Here are some points:
vec![1, -36, 9, -3, -13, -8, 5, -59, -57, -5, -21, -18, 45, 1,
     -5, 8, 23, 24, 17, 8, 8, -35, -31, -22, 22, 33, -15, 8,
     30, 4, -5, -2, 11, -15, -23, -19, -20, 24, 20, -29, -71, -7,
     29, -1, 2, -24, -27, 18, -22]
vec![-8, 19, -8, -3, -6, 5, 47, 18, 29, 18, -22, -55, -6, 33,
     35, 21, -8, -44, -35, 42, -28, -69, 60, 9, -28, -17, 33, -55,
     -23, 37, -14, -35, 61, 26, 33, 25, 38, -52, -16, 21, 23, 47,
     -46, 44, 15, -2, -48, 2, 68]
vec![24, -30, -12, 13, 9, 13, 0, -27, -15, -60, -62, -16, 61, -66,
     -8, 39, 25, -10, 33, -42, 2, 20, -16, 23, -17, -35, -73, 30,
     54, 6, 17, 14, -9, -4, -60, -40, 8, 33, -11, -73, 37, -28,
     37, -7, 5, -6, -23, -10, -76]
vec![-22, 0, 7, 8, -37, 35, 20, 28, 22, -7, 65, 35, -7, 35,
     -3, 17, -37, 28, -92, 63, -41, -33, 9, -21, 24, 23, 46, -18,
     -45, -2, -29, -14, -9, -20, 67, 61, 16, 40, 21, 0, -19, 47,
     -14, 30, -23, -8, 9, 38, -13]
vec![23, 39, -27, 31, 52, -31, 29, 7, 46, 32, -22,
     -58, 11, 8, 44, 73, -102, -24, 5, 16, -5, -51,
     13, 60, -37, -48, 58, -50, -30, 39, -44, 9, 78,
     5, 32, 38, 93, -3, -7, 54, 36, 68, -26, 23,
     18, 2, -56, 12, 39]
vec![-12, 16, -22, -1, -4, -19, -5, 8, 28, -18, -8, -35, 40, 4,
     32, 17, -2, 11, -25, -21, -40, -31, 6, 17, -22, -27, -4, -48,
     -4, 16, -35, -18, 8, 13, 23, -3, 59, 3, -3, 11, -19, 31,
     -2, -25, -23, -30, -28, 7, 16]
vec![2, -13, -35, 14, -23, -17, 4, 2, -10, 25, -22, 38, -9, 34,
     14, 18, 32, -3, 11, 3, -1, -19, -4, -9, 28, 17, 14, 20,
     -17, -23, -21, 20, -2, 6, -31, 31, 5, 10, 6, 1, -12, -34,
     19, -54, 33, -7, 8, 4, 20]
vec![-14, -5, 19, -1, -12, 23, -4, 3, -13, 6, -32, -1, 3, 4,
     -12, -2, -7, 2, 20, -21, 1, 42, -11, 5, 15, 2, -15, 23,
     26, -10, -7, 17, -21, -12, -17, -34, -36, -22, 25, 22, 9, 11,
     -30, 14, 23, 20, -1, -16, 4]
vec![-19, 25, 20, -18, 13, 7, 78, 46, 65, 59, 20,
     -77, 7, 9, 61, 43, -83, 5, -20, 86, -53, -110,
     35, 29, -16, -25, 78, -43, -44, 75, 42, -33, 89,
     -30, 36, -6, 72, -23, -44, 16, -18, 60, -40, 27,
     -15, 24, -65, 16, -3]
vec![16, 29, -64, -1, 56, -21, 19, 27, 78, 30, 32, -29, -39, -5,
     48, -19, -64, 16, -40, 86, 25, -51, 49, 17, -2, -14, 92, -5,
     -29, 28, -11, -29, 45, 2, 35, 34, 54, -60, -14, 44, -23, 16,
     -26, 7, -10, -3, -11, 29, 73]
vec![-7, -3, -6, -51, 49, -30, -45, -21, -51, -6, -57, -23, 83, -45,
     18, -29, 6, -26, 23, -73, -16, 30, -3, 12, 3, -8, -29, 36,
     68, 8, 6, 23, -72, 3, -69, -41, -6, 11, -13, -1, 16, -24,
     2, -39, -24, 16, -14, 22, -38]
vec![20, -4, 2, -13, -16, 5, -22, 60, -34, -4, -83, -4, 9, -35,
     -21, 10, -12, -15, 4, -18, -19, 41, -51, 35, -24, -12, -4, 2,
     30, -13, 45, 18, -11, -5, 7, -19, 21, 29, -8, -30, -14, -14,
     -8, -16, 26, -12, 20, -45, 2]
vec![58, 10, -22, -39, 29, -29, -33, -25, -8, -30, -50, -29, 63, -98,
     53, 23, -44, 6, 41, 0, -51, 42, 35, 20, -43, -27, 10, -23,
     19, 45, 33, 2, 7, -24, -61, -8, 42, -33, -1, -34, 28, 12,
     65, -38, 26, -15, -19, -28, -36]
vec![4, 8, 18, 49, -31, 27, -57, -40, -41, -15, 63, 19, -13, 35,
     -23, 6, 42, 15, 19, -28, 36, -19, -23, -23, 27, -8, -25, 21,
     -3, -18, -39, 14, 37, -30, -23, 6, -52, 36, 0, -4, -6, -10,
     15, 49, -41, 17, 40, -21, -17]
vec![-25, -40, -6, -44, -8, -36, -59, -4, -12, -30, -48, 0, 63, -87,
     -21, -8, 8, -12, -4, -45, -5, 31, 34, 79, 10, -9, -21, -1,
     11, -16, 5, -14, -13, 43, -27, -24, 15, 10, 6, -31, 21, -43,
     -12, -8, -24, 18, 7, 34, -7]
vec![22, -36, -24, -15, 39, 8, -14, -47, 0, -59, 13, 44, -21, -21,
     -24, -18, 27, -20, 43, -22, 14, 78, -18, -26, 26, 11, -50, 68,
     62, -12, 15, 5, -20, -11, -41, -14, -67, 16, 4, -56, 9, -42,
     45, -42, -7, 10, 26, 0, -47]
vec![-12, -21, 39, 27, -37, 42, 32, -9, 17, -4, -26, 50, 24, 34,
     -32, 0, 61, 23, -6, -39, -47, 7, -66, -16, -18, 29, -34, 18,
     -7, -32, -25, -24, 29, 18, 14, -13, -44, -2, 1, 7, -32, 3,
     3, 8, 34, 10, 6, -44, -24]
vec![25, -34, 0, -43, 14, 0, -49, -46, -86, -24, -38, 42, 47, -30,
     -21, -14, 29, 30, 22, -67, 23, 72, -14, -13, -12, 4, -43, 27,
     42, 23, -32, 36, -66, -37, -71, -18, -45, -15, 13, -52, -31, -51,
     57, -22, 9, -12, 47, -20, -34]
vec![18, 5, 41, -20, -36, 42, -22, -27, -42, 6, -62, 10, 3, -47,
     -5, 24, 0, -5, 33, -56, -34, 51, -34, -47, 8, 16, -60, -5,
     15, 9, 11, 24, 1, -40, -12, -3, -30, 5, 23, -4, 9, -20,
     46, -27, 3, -12, 23, -61, -72]
vec![-3, 12, -24, -3, -15, 13, -1, 18, -8, -19, -8, 40, -24, 12,
     -8, -7, 22, -12, -25, -30, -17, 22, -43, -20, -4, 0, -16, 20,
     19, -1, 5, 28, 1, 9, -5, 22, -1, -4, 51, -8, -5, 10,
     3, 2, -6, -1, 27, -35, -31]
vec![0, 10, 68, 0, -8, 8, 0, -7, -41, -18, -24, 10, -27, -5,
     7, 0, -14, 4, 25, -41, -15, 33, -32, -14, 27, 21, -85, 6,
     34, -14, 51, 15, -51, -28, -27, -25, -54, -27, 18, -49, -12, 28,
     -9, -2, 27, 36, 5, -46, -58]
vec![2, -10, 16, 60, -51, 54, 20, -16, -12, -7, 100,
     21, -113, 80, -71, -25, 64, 23, -4, 64, 30, -18,
     -52, -40, 78, 15, -5, 31, -74, -58, 0, 7, 27,
     26, 52, 14, -71, 10, 2, -16, -19, -14, -43, 72,
     19, -13, 67, -22, 23]
vec![45, 23, 29, -15, -18, -3, -14, 20, 7, -9, -35, -16, -18, 24,
     -7, 6, 31, 12, -2, -36, -18, 20, -14, -3, -21, -21, -22, 32,
     11, -59, 25, 3, -35, 22, 24, 2, -1, -21, 7, 14, 17, -23,
     29, -29, 1, -15, -20, -28, -19]
vec![-13, 34, 12, 28, 46, 34, 31, 46, 31, -19, 14, -10, -28, 62,
     -83, 15, -40, 0, -10, -25, 22, -22, -12, -28, 19, 11, -38, 51,
     -7, -47, 12, 32, 10, 30, 23, 4, -23, -8, -31, 15, -54, -24,
     -58, 1, 23, -35, 25, 19, 8]
vec![10, -16, 6, -26, 51, -16, -11, -16, 14, 6, -47,
     -66, 54, -115, 0, 40, -68, -17, 9, -7, 0, -24,
     40, 23, -51, -21, -19, -11, 26, 1, 20, 16, 2,
     -26, -7, 13, 28, -4, -15, -16, 9, 27, 1, -17,
     -7, 2, -29, -12, 6]
vec![-18, 9, -3, 11, 7, -8, 10, 25, 22, 2, 61, 35, -54, 62,
     0, 2, -45, -15, -22, 32, 16, -33, 35, -10, -10, 18, 70, -4,
     -41, 13, 15, 15, -14, 3, 9, 4, 14, 1, -14, -2, -8, -23,
     12, -5, -10, 31, 1, 38, 31]
vec![4, -21, 2, -10, 31, 9, 12, -29, -7, 7, -24, -47, 44, -46,
     -19, 75, -18, 1, 11, -37, -47, 31, -42, -20, -22, -20, 16, -23,
     2, 16, -38, -42, -6, -9, 28, 9, 16, 17, -2, -7, -49, 8,
     10, -31, 6, -38, -54, 13, -45]
vec![-1, -3, -11, 34, -20, 22, 24, 31, 29, 24, 52, 57, -89, 84,
     -18, -51, 65, -10, -19, 6, 18, -4, -22, -10, 31, 32, 17, 47,
     0, -55, 0, -1, -26, 33, 11, -19, -16, -29, 15, 16, -26, -26,
     -9, 28, 13, 9, 41, 6, 27]
vec![-8, 33, -44, 23, 36, -44, 10, -10, 35, 26, 41, -74, -37, -14,
     50, 31, -16, -8, -17, 56, 17, -18, 42, 23, -6, -31, 62, -25,
     -29, 48, 35, -9, 18, 16, 27, 14, 59, -21, -19, 28, 4, 14,
     -13, -6, -3, 7, 7, 59, 49]
vec![24, 9, 34, 18, -5, -1, -10, 1, -9, 4, 3, -28, 33, -27,
     -8, 3, -3, 17, 39, -51, 8, 30, -4, 17, -26, -38, -16, 35,
     7, 20, 16, -28, -54, -11, -34, -35, -10, -26, -7, -18, -7, -40,
     23, -5, 16, 9, 8, 13, -28]
vec![9, 13, 38, -12, 5, 29, -29, -18, -39, -18, -52, 7, 49, -56,
     12, 20, -8, -15, 24, -76, -21, 47, -32, -6, -20, -16, -76, 54,
     30, 9, 6, 13, -7, -28, -34, -21, -51, 14, -19, -29, 2, 7,
     2, -39, -2, 5, 8, -58, -71]
vec![15, -14, -45, -16, 42, -76, 15, 14, 106, 36, -1,
     -117, 17, -23, 69, 56, -104, -1, -82, 92, -15, -68,
     79, 39, -1, -92, 105, -79, -67, 72, -6, -36, 59,
     -18, 58, 78, 127, -25, -42, 37, 26, 79, -35, 50,
     0, -32, -112, 59, 49]
vec![-46, -30, 21, 29, -1, -6, 26, -11, 53, -26, 24, -65, 34, -23,
     -3, 3, -73, 28, -28, 7, 29, -14, 28, -23, -12, -39, 9, -70,
     17, 14, 19, -12, 5, 20, 17, 1, 2, 39, -53, 11, 1, 47,
     -42, 35, 11, 35, -49, 58, -2]
vec![-32, 10, -32, 31, 36, -43, -11, -5, 42, 31, 9, -29, -34, 28,
     8, 43, -12, 2, -48, 79, 22, -28, 5, 3, 11, -7, 57, -8,
     -81, 6, 9, 22, 15, 4, 15, 14, 68, -32, -16, 44, 4, 45,
     22, 56, 4, 12, -80, -15, 53]
vec![23, -18, 14, 10, -67, 33, 8, -12, -14, -11, -4,
     19, 13, -14, -21, -17, 23, -29, -61, -61, -12, 26,
     -33, 10, -52, -12, -109, 90, -17, -7, 53, -28, -3,
     -17, -21, -8, 9, -25, 17, -72, -13, -21, -14, -8,
     7, -29, -2, -10, -41]
vec![-6, 17, 20, 23, 5, 4, 15, -20, 3, -16, 4, -16, 17, -13,
     -1, 35, -36, -4, 3, 2, -19, -9, -4, 7, -22, -11, -10, -41,
     17, -6, 3, -5, 10, -11, -6, -3, 12, -17, 9, -3, 11, 15,
     -2, 4, -19, -2, -27, -3, -38]
vec![-9, -4, 5, 24, -7, 14, 19, 31, 27, 5, 102, 48, -99, 113,
     -29, -36, 51, 10, -14, 24, 45, -34, 29, -75, 50, 50, 18, 21,
     -5, -48, 16, 8, -1, 15, 56, 18, -30, -20, 12, 19, -26, -29,
     -55, 36, -40, 6, 45, 52, 82]
vec![-44, -29, 8, 43, 26, -6, -35, -80, -23, -14, 9, 32, 35, -84,
     -18, 0, -43, -67, 21, -30, 29, 51, -63, 63, -29, 27, -15, 0,
     -6, 66, 26, 31, 55, -21, -40, -52, 26, -1, 5, -13, 20, -19,
     49, -8, 7, 23, 5, 12, -74]
vec![-17, -30, -9, -29, -15, 6, 14, -19, 14, -3, 42, 16, -26, 23,
     0, -41, 9, 28, 12, -21, 3, -4, 8, -39, 27, 22, -16, 27,
     6, -20, -27, 4, -12, 1, 7, 10, 5, 5, 0, -12, -28, -33,
     -17, -7, -5, 6, 27, 25, 6]
vec![-41, 29, -16, 51, -35, -10, 61, 34, 17, 33, -18, 17, -34, 26,
     28, -3, -18, 11, -5, 3, -2, 2, -54, -7, -10, 8, 29, 40,
     1, -29, 3, 65, -18, 17, -13, 4, -45, -4, -2, 19, -2, -8,
     4, -8, 14, 0, 24, -7, 30]
vec![24, 30, 21, 33, -19, 67, 5, -37, -2, -40, 20, 20, -26, 6,
     -14, 9, 39, -2, 8, -2, -22, -6, -24, -16, -2, 20, -43, 26,
     12, -38, 8, 29, -28, 8, 6, 25, -39, 12, 11, -20, 13, -17,
     35, -19, 31, -22, 79, -26, -74]
vec![12, -38, 0, -51, 22, 32, -55, -35, -67, -22, -99,
     -31, 58, -120, -3, -3, 44, -28, 36, -60, -13, 39,
     23, 33, -13, 15, -62, 6, 53, 10, 15, 11, -26,
     -30, -55, -8, -12, 45, -11, -70, 12, -2, 32, -41,
     -29, 22, 26, -6, -52]
Here are 12 more points, each followed by its number:
vec![-48, -32, 3, 26, -18, 2, 9, -22, 20, 12, 67, 76, -39, 77,
     1, -44, 60, 7, -14, 40, 61, -25, -69, -70, 79, 69, -6, 50,
     9, -38, 12, 19, -16, 6, 21, 17, -53, -29, -6, 17, -39, -36,
     -14, 31, -25, 24, 38, 28, 74] 0
vec![-5, -29, 14, -13, -20, -16, -28, -43, -39, -31, 2, 20, 43, -55,
     4, -22, 2, 3, 18, -38, 10, 9, -21, -16, -10, -12, -55, 7,
     5, 38, -37, 3, -40, 27, -13, -21, -20, -2, 23, -28, -2, -7,
     26, 0, 6, -8, 19, 6, -43] 1
vec![-12, -16, 13, -3, -21, -18, -7, 12, 7, 5, 18, 46, -39, 20,
     3, -35, 3, 3, -18, 6, -12, 13, 1, -16, 5, 44, 5, 11,
     15, -9, 6, 24, 5, 12, 10, 8, 30, -20, 23, 56, -14, 2,
     -42, -15, -15, -5, 36, -51, 32] 2
vec![77, 44, 24, -49, 32, 0, -54, -19, -54, -49, -78, -11, 74, -49,
     61, 1, -29, 7, 24, -14, -45, 28, 5, 17, -67, -10, 0, 25,
     26, 32, -28, -1, 13, -41, -44, 12, 2, 18, -3, -3, 1, 41,
     39, -39, 19, -37, 18, -41, -68] 3
vec![-47, -38, -8, -2, -28, 12, 15, -2, 29, 7, 101, 6, -69, 74,
     -6, -23, -21, 13, -56, 39, 22, -34, 26, -19, 40, -5, 26, 38,
     -15, -23, 5, -9, 37, 6, 49, 26, 8, -20, -27, 58, -38, 18,
     -40, 56, 8, -7, 26, 74, 95] 4
vec![21, 26, -43, 18, 33, 8, 2, 9, 36, 2, 7, -19, -35, 14,
     12, -15, -37, -17, 14, 62, 2, -20, 8, -21, -5, 1, 10, -36,
     -18, 9, 15, -30, -2, -13, 20, 12, 35, -32, 3, 28, 18, 9,
     -22, -8, 7, 35, -18, 37, 35] 5
vec![-2, 4, 6, 5, 7, 20, 4, -12, -37, 16, -48, -24, 53, -23,
     -8, 21, 28, 10, 1, -26, 4, -21, -32, 21, 19, 14, 5, -5,
     -28, -6, -7, -3, 40, 17, -5, 9, 14, 27, -4, -34, 5, 28,
     5, 25, 11, 47, -14, -24, 20] 6
vec![22, 15, -25, -8, 13, 4, -27, -1, 22, 7, 55, 41, -91, 62,
     27, -41, 46, 27, -19, 27, 24, 27, 29, -60, -2, 26, 16, 4,
     -4, -33, 2, -2, -7, -21, -13, -6, -39, -42, 46, 11, 20, 1,
     38, -6, -19, 5, -6, 10, 23] 7
vec![-16, 72, -17, 11, -7, 38, 31, 39, 68, 50, 0, -20, -81, 62,
     -13, -18, 43, 0, -31, 38, 22, -13, 28, 11, 27, 36, -2, 57,
     -20, -28, 13, 1, -7, 4, 24, 11, 18, -66, 27, 48, -1, 19,
     -14, 13, 1, -12, 44, -53, 36] 8
vec![2, -3, 29, -3, 12, -17, -1, -9, -34, 18, -47, -3, 20, -21,
     7, 15, 2, -9, 30, -31, -19, 66, -7, -24, -35, -9, 1, 12,
     35, 19, -19, 25, -21, -8, -38, -12, 33, -10, 17, -28, -7, 6,
     46, 13, 7, -4, -16, -51, -17] 9
vec![-10, -4, 40, -6, -8, 27, -28, -30, -22, -55, 57, 30, 12, 46,
     5, 14, 14, -2, 6, -21, 1, 10, -30, -37, -19, 25, -17, -2,
     3, -29, -39, -30, 20, 4, 21, 14, -24, 26, 2, 43, -38, -29,
     17, -33, -6, 32, 33, 5, -16] 10
vec![20, -10, -13, -84, 32, -75, -66, -51, -61, -31, -62,
     -43, 127, -115, 1, 37, -62, -29, -7, -55, -21, -12,
     21, 43, 3, -18, -57, -19, 60, 42, 16, 4, -43,
     -9, -65, -44, 26, 26, -32, -24, 32, 20, 15, 1,
     -21, -26, -12, -4, -52] 11
Which two of these numbered points are nearest to each point below, looking only along the 3 directions in which the first points spread most? Their numbers follow each, nearest first.
vec![-29, -22, 4, -17, -2, 0, -19, -39, -67, 6, 2, 47, 29, -48,
     -59, -11, 2, 6, -6, -39, 26, 33, -23, -14, 21, 16, -32, 2,
     39, 25, 3, 26, -68, -14, -21, -26, -20, 39, -5, -17, -34, -1,
     22, -19, 13, 12, 20, 0, -32] > 1 9
vec![-34, -47, 44, -3, -59, -54, -55, -42, -74, -3, 50,
     119, 100, 2, -40, -127, 127, 43, 75, -116, 116, 105,
     61, -8, 107, 5, -47, 60, 97, -54, -45, 18, -127,
     26, -127, -86, -112, 50, 82, -117, -15, -72, 124, 3,
     -48, 39, 26, -12, -18] > 1 10
vec![34, -2, -5, 0, -7, 13, -13, 50, 7, 8, 29, 47, -46, 76,
     -24, -72, 18, -9, 23, 22, 15, 0, -5, -36, 24, 11, 17, -16,
     16, 15, 10, -8, -9, 23, -9, 9, -18, -16, 7, 1, -7, -25,
     -7, 20, -25, 22, 42, -13, 41] > 7 2
vec![1, 6, -4, 30, -11, 0, -18, -1, 5, 19, 29, 30, -15, 13,
     4, -10, 29, -14, -5, 27, -12, 4, -36, -24, 0, 19, 21, 9,
     -25, 10, 12, -24, -33, -7, 11, 5, -11, -6, 2, 1, 2, 3,
     15, 15, -10, 0, 4, -25, -13] > 2 10
vec![-42, -53, -75, 19, -6, 5, 30, 6, 55, 46, 127,
     19, -106, 118, -5, -36, 0, 5, -65, 82, 56, -81,
     83, -31, 45, 5, 70, -30, -60, -29, -10, -32, 29,
     12, 107, 22, -4, -31, 27, -5, -27, -16, -26, 60,
     -23, 35, 40, 69, 127] > 4 8
vec![16, 51, 33, 14, -43, 51, 15, 11, 19, -3, 19, 23, -30, 68,
     -26, -8, 61, 7, -11, -9, 1, 12, -16, -48, 0, 29, -40, 40,
     19, -16, 13, 27, 22, 19, 4, -11, -43, 16, -7, -47, -14, 19,
     21, -9, 15, 11, 23, -7, -10] > 10 2
vec![-10, -51, 1, -34, 33, -45, -56, -63, -94, 11, -44,
     -39, 127, -119, 41, 3, -29, 24, 50, -16, -25, 45,
     -7, 26, 7, -34, -27, -55, 22, 75, 13, -35, -74,
     13, -34, -24, 8, 12, 27, -16, 8, -27, 41, -1,
     18, 1, -53, 5, -25] > 11 3
vec![-13, 17, -14, -83, 21, -52, -13, -37, -66, 10, -76,
     -84, 104, -127, 20, -3, -54, -18, 32, -21, -24, 33,
     49, 71, -4, -46, -27, -51, 32, 44, 5, -3, -43,
     -22, -43, -8, 57, 11, -59, -50, 63, 19, -23, -19,
     -7, 9, -40, 11, -5] > 11 3
vec![-43, 4, -21, 70, -41, 11, 91, 36, 96, 61, 127,
     8, -127, 127, -2, -5, 35, 69, -117, 126, 71, -79,
     23, -114, 29, 82, 87, 7, -88, -47, -13, -50, 84,
     21, 127, 65, 30, -64, -4, 51, -33, 26, -55, 64,
     -24, -1, -7, 37, 119] > 4 8
vec![-40, 37, 20, 25, -14, 18, -9, 34, 41, 9, 41, -3, -43, 18,
     -17, -28, 17, -20, -35, -23, 23, -11, -34, 16, -8, 41, 6, 14,
     -23, 2, -23, -6, 42, -3, -31, 28, -13, 5, -27, 30, 10, 14,
     -11, -4, -14, 3, 3, -4, -47] > 2 10
vec![22, 27, -16, -64, 6, -20, -49, 2, -25, -21, -87,
     -70, 71, -111, 53, 20, -102, -12, 15, -22, -44, 6,
     28, 74, -78, -48, -6, -10, -8, 47, 12, 22, -8,
     -55, -32, 0, 61, -27, -47, -21, 37, 29, -26, -19,
     32, -37, -22, -36, -43] > 11 3
vec![-31, 0, 27, 1, -22, -6, 7, 15, 18, 11, 27, 20, -32, 31,
     -15, -37, 43, 42, -8, -8, 19, -9, 40, 8, 43, 0, 6, 31,
     -8, -24, -21, -15, 1, 22, 19, 21, -23, 4, 26, -5, 18, -23,
     -5, -15, -17, -4, -9, 14, 47] > 2 7
vec![25, 24, 5, 17, -31, -1, 24, 21, 18, 25, -31, -5, 7, 86,
     1, -18, -11, -29, 19, 6, 16, -12, -24, -7, -17, 34, 19, -30,
     -36, 26, 11, 7, 12, -28, 33, -17, 11, -30, 8, 11, -3, 15,
     -11, -9, 3, -5, 5, -60, 9] > 2 6
vec![-11, -34, 0, 17, 34, -32, -21, 0, -23, -19, -7, -4, 50, -88,
     -12, 6, -23, -35, 4, -36, -20, -27, -17, -2, 29, -21, -47, -29,
     25, 1, 8, -17, -19, -3, -26, -40, 24, 58, -36, -19, 17, -13,
     29, 33, -6, 39, -16, 20, -20] > 9 1
vec![1, 37, 0, 29, -2, 11, 3, 15, -26, 4, -17, -44, 12, -46,
     -4, 74, -7, -6, -7, 24, -33, -9, 25, 18, -36, -42, 16, 3,
     -9, 4, 34, 7, -21, 1, 39, 2, 24, 35, -15, 7, 8, 28,
     -1, 7, 6, -1, -66, 3, -10] > 6 5
vec![17, -2, 58, -23, 8, 9, -8, 9, -55, -9, -27, 27, 20, -15,
     5, -37, 22, 1, 41, -31, 5, 49, -31, -33, 10, 48, -42, 25,
     36, -20, 3, 17, -44, 16, -12, -7, -45, 10, 22, 1, 8, -35,
     -32, -28, 11, -7, 26, 2, -44] > 1 10
vec![-10, -28, 17, -35, 14, -38, -67, -42, -70, -29, -53, 9, 119, -77,
     -9, 19, -55, -10, 79, -42, -2, 36, -11, 48, -7, -79, -3, -66,
     45, -4, -20, -17, -3, -36, -41, -14, -5, 33, -14, 17, 12, -36,
     69, -45, 14, -11, -28, -25, -25] > 11 3
vec![-3, -1, -5, -2, -24, 15, -8, 1, -10, -23, -47, -10, 26, -35,
     -9, 24, 3, 0, -9, -10, -31, 27, -18, 37, 2, 21, -26, 15,
     -10, 29, -6, 29, -11, -9, -10, -23, 4, -10, 1, -24, 11, 6,
     -7, -21, -1, 0, -15, -28, -50] > 9 6
vec![-28, -47, -20, -17, -10, -48, -10, -81, -56, -24, -74, -2, 109, -81,
     -3, 34, -23, -2, 11, -35, -36, 49, -35, 20, -14, 1, -53, -23,
     7, 52, 11, 44, 1, -1, -26, -59, -17, 45, -22, -41, 10, 25,
     41, -24, 14, -10, -2, -44, -53] > 3 9
vec![-6, -7, -16, 11, 38, 11, 26, -10, 36, -11, 42, -46, -13, -15,
     22, 26, -21, -8, -1, 54, 2, -35, 57, 30, -18, -15, 40, 7,
     -1, -27, -15, -16, 21, 0, 25, 63, 12, -14, -5, 28, 6, -19,
     -15, 12, -30, 14, -23, 105, 54] > 5 2
vec![-26, -38, -34, -10, -4, 21, 9, -16, 42, 10, 32, 19, -28, 45,
     -10, -46, 26, 15, 24, 59, 65, -34, 24, -67, 71, 17, 5, -55,
     -6, -48, -14, -33, -15, 0, 50, -28, -6, -13, 25, 10, -9, -3,
     0, 47, -36, -12, 13, 58, 41] > 7 8
vec![-4, 28, -8, 30, -24, 6, 18, 7, 2, 4, -21, -56, -10, -48,
     6, 54, 9, -30, -9, -20, -37, -50, -42, 8, -30, 20, -26, 13,
     -17, 23, 29, 14, 13, 24, -6, 5, 29, 8, -28, 1, 18, 19,
     -24, -7, -6, 31, -53, -53, -15] > 6 9
vec![-16, -12, 32, -8, 20, -44, -7, -47, -27, 26, -71, -6, 87, -64,
     -25, 33, -10, -31, 46, -66, -3, 4, -1, 51, -42, -27, -55, -40,
     41, 18, 10, -20, -28, 0, -25, -15, 13, 18, -17, -9, 41, -6,
     -8, -28, -18, 9, -45, -26, -50] > 3 9
vec![29, 45, -42, -5, 18, -11, 19, 32, 11, 19, 2, 1, -27, 22,
     9, 6, -13, -18, -20, 62, 31, -1, 62, 8, -18, 16, 58, -44,
     -23, 13, 0, 29, 26, -6, 40, 15, 41, -13, -10, 17, 17, 30,
     10, 42, -1, -1, -44, -9, 66] > 5 8
vec![69, 41, -5, -62, 16, -5, -63, 40, -22, 21, -44, -4, 50, -72,
     22, -51, -62, -23, 18, -7, -48, 12, 20, 64, -38, -57, -28, 18,
     9, 23, -8, -21, 7, -43, -81, 17, 37, -13, -31, -6, 17, 3,
     36, -23, 40, -60, 41, -76, -72] > 3 9
vec![-5, -22, -4, -36, 6, -2, -12, -17, -75, -3, -29, -30, 41, -65,
     -9, 35, -36, 22, 18, 22, -23, -5, -4, 2, -4, -41, -26, 4,
     1, 17, 10, 5, -28, 5, 25, -25, -14, 32, -31, -18, -19, -8,
     -17, 4, -20, -15, -3, 4, 5] > 9 6
vec![5, 27, 12, -30, 33, -38, -20, 4, -5, -47, -60, -11, 55, -79,
     10, 18, -12, 5, -10, -16, -44, 15, 12, 31, -25, -33, -24, -5,
     35, 41, 20, 1, 8, -26, -33, -8, 9, 11, -15, -20, -10, -1,
     23, -43, 0, -7, -25, -33, -54] > 3 9
vec![-33, -10, -16, 10, -1, -21, 47, -22, 11, -1, 7, -7, 23, 3,
     -3, 33, 0, 11, -3, 2, -6, -31, -19, -7, -16, 7, -25, -10,
     -7, 12, -7, -9, 16, -16, -4, -30, 10, -13, 12, 21, -32, -15,
     -13, -3, 18, 11, -14, 23, -13] > 6 2
vec![14, 11, 14, 33, -15, 18, 20, 13, 17, -3, 49, 11, -71, 56,
     11, -13, 10, 23, -37, 48, 15, -57, -4, -4, 44, -1, 25, 2,
     -9, -31, -5, 8, -18, 13, 50, 7, -34, -22, 8, 16, -3, 27,
     -1, 36, 7, -7, 8, 15, 28] > 8 4
vec![-31, -3, -19, 9, -61, 22, 28, -40, 10, -26, 124, 33, -70, 61,
     29, 18, 53, 104, -71, 66, 20, -9, -26, -82, 50, 47, 37, -21,
     -3, 19, -24, -18, 38, 1, 62, 39, -30, -23, 5, -13, -50, 21,
     -5, 20, -27, -24, 4, 47, -5] > 8 4
vec![1, 7, 38, -16, 11, -9, -5, 10, -39, -31, -42, -47, 41, -53,
     -39, 36, -25, -17, 38, -27, -30, 25, -12, -13, -10, 1, -26, 5,
     -2, -25, 18, 24, 6, 10, -63, -3, -2, 37, -37, -47, -6, 23,
     20, -29, 33, 9, 9, -58, -39] > 9 3
vec![28, 14, -9, -58, -19, 53, -68, 116, 2, -37, -30, 40, 63, 57,
     -5, -37, 27, -31, 28, -56, -7, 25, 29, 35, 10, -7, -26, 4,
     85, -62, -12, -35, -83, 39, -77, -6, -9, -14, 9, 53, 47, -43,
     -61, -23, -40, 21, 28, -23, 4] > 1 10
vec![14, -26, 9, 1, -15, -4, 32, -34, -43, -36, 26, -8, 26, -12,
     3, 27, -3, 35, 9, 9, -1, -7, -61, -9, 26, 10, -4, -26,
     6, 46, -31, 20, 15, -25, 18, -16, -10, 12, 37, -17, -16, 46,
     -9, 27, 1, -37, 22, -75, -28] > 6 10
